In the rows, 128 means zero.
The rows of Y fall into 3 groups, which share some directions, and each row is roughly a mix of its group's hidden directions.
Y (135 x 14):
[[112, 121, 155, 116, 173, 126, 122, 180, 84, 151, 137, 126, 106, 102],
[129, 63, 121, 129, 116, 94, 158, 121, 157, 153, 132, 99, 136, 155],
[136, 142, 116, 186, 102, 85, 93, 140, 144, 131, 119, 148, 159, 146],
[149, 156, 136, 122, 97, 116, 78, 132, 176, 167, 127, 104, 122, 146],
[130, 86, 123, 93, 175, 163, 155, 118, 116, 117, 156, 127, 158, 107],
[153, 145, 145, 81, 108, 138, 74, 140, 119, 145, 141, 150, 133, 88],
[85, 143, 104, 142, 103, 179, 88, 111, 109, 152, 116, 152, 133, 124],
[65, 104, 126, 137, 138, 127, 165, 122, 115, 135, 121, 75, 129, 106],
[82, 134, 177, 155, 123, 111, 140, 179, 129, 126, 135, 141, 140, 159],
[90, 121, 99, 110, 150, 165, 175, 158, 143, 129, 99, 112, 156, 126],
[157, 111, 142, 124, 117, 95, 168, 127, 158, 104, 175, 147, 90, 129],
[77, 101, 102, 170, 161, 124, 157, 118, 124, 136, 87, 119, 124, 126],
[111, 128, 173, 133, 81, 89, 114, 75, 131, 143, 137, 114, 118, 129],
[103, 115, 80, 87, 122, 106, 144, 106, 126, 79, 105, 148, 134, 143],
[166, 146, 83, 123, 127, 142, 113, 126, 124, 180, 170, 126, 133, 158],
[141, 131, 124, 103, 90, 131, 190, 132, 159, 154, 132, 104, 157, 151],
[122, 128, 109, 136, 98, 113, 148, 54, 115, 141, 90, 140, 140, 139],
[137, 144, 166, 123, 110, 165, 170, 115, 132, 153, 73, 106, 137, 134],
[94, 120, 157, 179, 140, 70, 124, 148, 144, 118, 119, 104, 131, 120],
[148, 105, 146, 83, 145, 136, 106, 139, 130, 166, 133, 90, 105, 172],
[202, 123, 100, 96, 159, 130, 160, 124, 116, 120, 138, 122, 130, 132],
[123, 167, 94, 136, 136, 106, 153, 98, 117, 182, 108, 127, 91, 137],
[125, 176, 159, 140, 122, 144, 124, 84, 98, 115, 78, 126, 148, 134],
[128, 104, 143, 181, 122, 167, 168, 98, 122, 141, 106, 111, 141, 99],
[145, 141, 164, 72, 141, 127, 124, 125, 137, 85, 150, 153, 143, 92],
[139, 147, 115, 178, 151, 92, 67, 130, 153, 134, 115, 124, 124, 116],
[207, 137, 154, 105, 158, 124, 138, 113, 130, 142, 128, 137, 107, 111],
[121, 133, 114, 95, 153, 147, 101, 82, 105, 101, 85, 122, 91, 127],
[100, 131, 53, 124, 117, 151, 128, 154, 117, 104, 140, 106, 135, 150],
[155, 97, 83, 79, 132, 152, 148, 145, 98, 111, 149, 115, 151, 126],
[164, 151, 126, 119, 188, 108, 90, 121, 108, 134, 160, 116, 144, 148],
[141, 127, 120, 177, 95, 111, 148, 125, 131, 143, 87, 120, 80, 157],
[130, 144, 114, 96, 99, 170, 76, 116, 157, 143, 134, 165, 114, 136],
[139, 93, 160, 117, 105, 88, 127, 155, 145, 122, 167, 108, 83, 137],
[127, 111, 144, 172, 114, 88, 143, 132, 169, 126, 143, 124, 132, 184],
[142, 148, 114, 125, 95, 107, 75, 104, 154, 102, 126, 169, 145, 153],
[145, 102, 81, 82, 136, 119, 145, 130, 177, 122, 128, 101, 155, 133],
[134, 68, 119, 130, 95, 171, 136, 145, 108, 143, 134, 115, 126, 170],
[121, 205, 122, 159, 139, 136, 118, 122, 104, 119, 119, 116, 93, 113],
[149, 111, 171, 174, 108, 146, 151, 152, 136, 142, 115, 140, 172, 154],
[173, 127, 62, 131, 135, 135, 115, 101, 155, 123, 160, 107, 138, 130],
[94, 145, 167, 169, 102, 134, 172, 138, 142, 100, 120, 122, 153, 152],
[157, 142, 97, 137, 161, 115, 86, 102, 136, 114, 147, 82, 149, 102],
[166, 133, 126, 133, 148, 102, 82, 171, 130, 162, 156, 155, 115, 140],
[117, 100, 91, 146, 102, 162, 137, 160, 132, 187, 151, 129, 138, 131],
[162, 170, 132, 136, 153, 145, 134, 122, 169, 132, 129, 170, 87, 104],
[140, 130, 168, 181, 105, 131, 141, 140, 155, 175, 156, 117, 141, 113],
[100, 129, 120, 163, 112, 165, 119, 103, 78, 160, 106, 145, 142, 156],
[112, 102, 105, 95, 104, 167, 85, 141, 142, 115, 148, 146, 166, 107],
[135, 114, 125, 116, 135, 129, 184, 177, 137, 114, 147, 111, 90, 165],
[120, 131, 134, 152, 134, 159, 111, 90, 89, 127, 60, 131, 142, 134],
[161, 139, 98, 159, 127, 111, 158, 94, 131, 133, 130, 78, 101, 159],
[130, 134, 132, 94, 109, 136, 171, 128, 162, 126, 128, 132, 115, 198],
[153, 156, 103, 127, 165, 161, 182, 147, 130, 138, 119, 115, 90, 118],
[90, 157, 82, 122, 114, 169, 134, 128, 88, 109, 139, 117, 128, 95],
[116, 113, 107, 93, 115, 98, 114, 94, 96, 117, 102, 178, 143, 155],
[146, 125, 140, 106, 93, 135, 88, 80, 174, 153, 147, 123, 115, 144],
[109, 170, 122, 112, 127, 141, 103, 129, 99, 176, 162, 115, 160, 159],
[128, 135, 137, 193, 138, 143, 98, 166, 152, 105, 138, 122, 127, 90],
[130, 134, 168, 159, 98, 141, 157, 158, 170, 129, 162, 143, 153, 109],
[111, 115, 127, 116, 174, 137, 151, 189, 156, 118, 99, 118, 155, 129],
[103, 107, 109, 81, 145, 136, 149, 119, 81, 149, 134, 129, 115, 80],
[80, 136, 153, 134, 134, 125, 100, 139, 185, 135, 91, 141, 155, 123],
[129, 142, 162, 149, 133, 119, 137, 134, 152, 157, 133, 109, 60, 93],
[130, 112, 175, 106, 136, 155, 162, 153, 130, 123, 149, 149, 156, 79],
[112, 146, 134, 144, 86, 122, 101, 79, 175, 108, 106, 151, 122, 116],
[181, 106, 130, 146, 174, 89, 142, 136, 107, 105, 130, 135, 161, 127],
[111, 134, 124, 162, 122, 84, 93, 170, 168, 104, 152, 120, 132, 148],
[118, 87, 120, 75, 133, 149, 136, 189, 129, 121, 134, 123, 147, 114],
[175, 178, 146, 97, 111, 136, 115, 127, 145, 141, 161, 132, 134, 167],
[131, 149, 170, 128, 106, 111, 164, 64, 116, 136, 133, 129, 115, 100],
[140, 116, 135, 100, 134, 161, 65, 137, 104, 118, 147, 138, 169, 150],
[147, 105, 90, 125, 100, 155, 161, 111, 147, 146, 99, 162, 101, 94],
[74, 167, 95, 131, 120, 93, 135, 111, 171, 105, 125, 130, 128, 117],
[110, 121, 115, 102, 166, 103, 143, 84, 104, 107, 125, 80, 106, 147],
[127, 103, 80, 164, 134, 113, 162, 148, 168, 129, 153, 121, 91, 135],
[158, 141, 85, 138, 143, 128, 121, 100, 156, 105, 168, 86, 157, 123],
[140, 98, 134, 120, 181, 95, 156, 159, 128, 151, 161, 125, 99, 109],
[109, 90, 132, 102, 151, 148, 146, 166, 88, 155, 131, 122, 131, 83],
[152, 165, 176, 90, 103, 148, 138, 132, 122, 118, 143, 174, 142, 144],
[122, 129, 72, 109, 148, 118, 147, 122, 86, 115, 75, 107, 133, 136],
[151, 102, 97, 161, 109, 112, 137, 80, 89, 121, 163, 151, 139, 122],
[124, 135, 199, 136, 111, 110, 123, 160, 155, 162, 142, 147, 125, 145],
[162, 117, 134, 144, 150, 88, 172, 136, 105, 100, 159, 109, 110, 94],
[111, 112, 169, 187, 145, 151, 119, 117, 118, 122, 132, 145, 111, 82],
[163, 149, 122, 88, 144, 176, 114, 158, 157, 140, 124, 153, 97, 140],
[124, 194, 144, 112, 126, 135, 119, 151, 133, 119, 118, 102, 84, 163],
[133, 138, 167, 114, 140, 134, 148, 208, 113, 136, 130, 138, 148, 133],
[91, 145, 181, 164, 143, 110, 140, 166, 156, 121, 116, 136, 101, 126],
[122, 106, 170, 134, 134, 124, 75, 168, 88, 139, 131, 109, 133, 156],
[92, 83, 115, 114, 109, 104, 163, 103, 103, 159, 138, 150, 142, 100],
[147, 129, 109, 82, 97, 130, 131, 70, 126, 154, 104, 124, 139, 162],
[108, 152, 115, 120, 169, 73, 81, 127, 114, 140, 118, 131, 102, 149],
[144, 165, 145, 132, 114, 136, 151, 163, 139, 178, 172, 156, 146, 122],
[114, 168, 99, 83, 108, 138, 157, 119, 124, 114, 80, 129, 139, 97],
[126, 99, 162, 195, 137, 118, 146, 137, 111, 157, 99, 121, 139, 148],
[101, 117, 119, 97, 117, 184, 126, 119, 127, 125, 127, 149, 174, 85],
[119, 145, 103, 178, 153, 88, 128, 163, 125, 96, 140, 96, 108, 118],
[121, 158, 127, 175, 130, 98, 175, 134, 137, 163, 144, 91, 112, 141],
[138, 161, 187, 118, 141, 129, 137, 95, 148, 128, 110, 166, 135, 92],
[123, 125, 145, 172, 140, 74, 112, 91, 160, 136, 106, 129, 161, 119],
[116, 113, 105, 108, 125, 131, 124, 43, 124, 121, 122, 125, 97, 124],
[78, 97, 159, 148, 136, 124, 122, 110, 118, 107, 109, 168, 107, 90],
[138, 111, 110, 197, 99, 124, 128, 124, 149, 114, 111, 137, 175, 137],
[165, 115, 151, 150, 144, 85, 79, 161, 140, 136, 135, 117, 99, 144],
[110, 158, 122, 74, 106, 99, 162, 163, 122, 159, 108, 134, 144, 117],
[105, 140, 134, 73, 117, 133, 107, 171, 169, 130, 109, 108, 109, 102],
[149, 149, 104, 99, 133, 122, 71, 149, 185, 115, 130, 132, 120, 140],
[94, 129, 152, 120, 93, 167, 138, 134, 145, 89, 137, 137, 182, 120],
[118, 105, 177, 123, 156, 112, 162, 168, 116, 95, 125, 141, 157, 106],
[174, 89, 133, 90, 113, 135, 100, 93, 142, 161, 129, 149, 146, 140],
[138, 171, 108, 159, 150, 111, 111, 142, 161, 152, 130, 170, 145, 91],
[163, 174, 155, 161, 102, 117, 155, 131, 156, 110, 158, 105, 142, 140],
[134, 93, 149, 116, 115, 165, 160, 151, 145, 106, 168, 120, 164, 96],
[162, 153, 86, 123, 102, 140, 83, 127, 131, 177, 130, 158, 121, 126],
[120, 125, 91, 104, 160, 121, 130, 122, 77, 76, 110, 156, 128, 140],
[142, 117, 131, 112, 155, 109, 184, 176, 141, 85, 146, 121, 122, 131],
[145, 151, 98, 122, 140, 90, 77, 139, 144, 103, 156, 128, 114, 170],
[110, 131, 109, 129, 120, 108, 134, 85, 118, 102, 114, 137, 201, 144],
[119, 101, 104, 105, 132, 130, 161, 67, 144, 108, 144, 103, 100, 153],
[159, 97, 68, 168, 107, 153, 142, 118, 145, 155, 120, 115, 120, 131],
[124, 124, 170, 115, 179, 157, 98, 151, 107, 103, 124, 132, 87, 127],
[97, 97, 109, 141, 85, 83, 123, 141, 151, 162, 107, 135, 156, 113],
[101, 79, 124, 133, 98, 178, 135, 132, 138, 104, 106, 132, 155, 95],
[91, 141, 102, 96, 109, 98, 124, 117, 175, 98, 93, 118, 105, 132],
[167, 174, 160, 114, 146, 100, 84, 107, 154, 118, 113, 138, 135, 114],
[180, 141, 133, 159, 75, 133, 110, 117, 131, 135, 103, 97, 106, 107],
[135, 129, 107, 99, 122, 164, 138, 166, 130, 128, 160, 116, 68, 101],
[149, 81, 114, 145, 158, 127, 110, 156, 82, 143, 128, 106, 145, 91],
[116, 173, 146, 122, 94, 118, 158, 159, 176, 153, 119, 106, 129, 107],
[102, 164, 92, 140, 159, 157, 116, 186, 131, 111, 110, 114, 119, 134],
[175, 122, 81, 158, 152, 117, 129, 106, 128, 158, 136, 87, 106, 125],
[108, 177, 144, 98, 166, 114, 141, 151, 110, 125, 140, 119, 78, 109],
[159, 76, 81, 162, 111, 146, 110, 121, 130, 136, 110, 101, 110, 139],
[115, 102, 144, 109, 185, 121, 110, 159, 101, 120, 119, 108, 86, 153]]

One row of each group comes first, with its name. Which group is each row after those in?
[175, 123, 141, 134, 138, 115, 130, 106, 179, 160, 138, 141, 83, 103] : (12)
[128, 85, 91, 101, 134, 112, 119, 82, 98, 167, 142, 108, 116, 138] : (14)
[104, 144, 181, 147, 122, 112, 173, 165, 114, 154, 142, 127, 121, 156] : (24)

[113, 82, 115, 181, 145, 145, 152, 97, 110, 124, 95, 103, 127, 114] : (14)
[141, 87, 178, 132, 108, 92, 72, 133, 129, 143, 139, 134, 126, 140] : (12)
[142, 157, 159, 150, 129, 70, 115, 105, 132, 130, 110, 95, 124, 169] : (12)
[144, 163, 149, 89, 112, 140, 102, 175, 174, 131, 155, 122, 125, 128] : (14)
[125, 134, 160, 148, 124, 113, 135, 136, 166, 178, 161, 86, 96, 129] : (14)
[129, 88, 120, 131, 114, 134, 115, 133, 100, 126, 128, 157, 170, 193] : (12)
[119, 78, 137, 125, 101, 113, 163, 129, 74, 126, 159, 96, 125, 129] : (12)
[87, 134, 182, 141, 121, 106, 147, 163, 121, 126, 100, 166, 112, 145] : (24)
[144, 136, 117, 59, 136, 161, 107, 148, 164, 116, 130, 139, 134, 97] : (12)
[137, 124, 136, 135, 78, 140, 148, 147, 112, 181, 152, 83, 109, 131] : (24)
[99, 119, 92, 127, 104, 138, 73, 96, 136, 134, 120, 139, 174, 111] : (12)
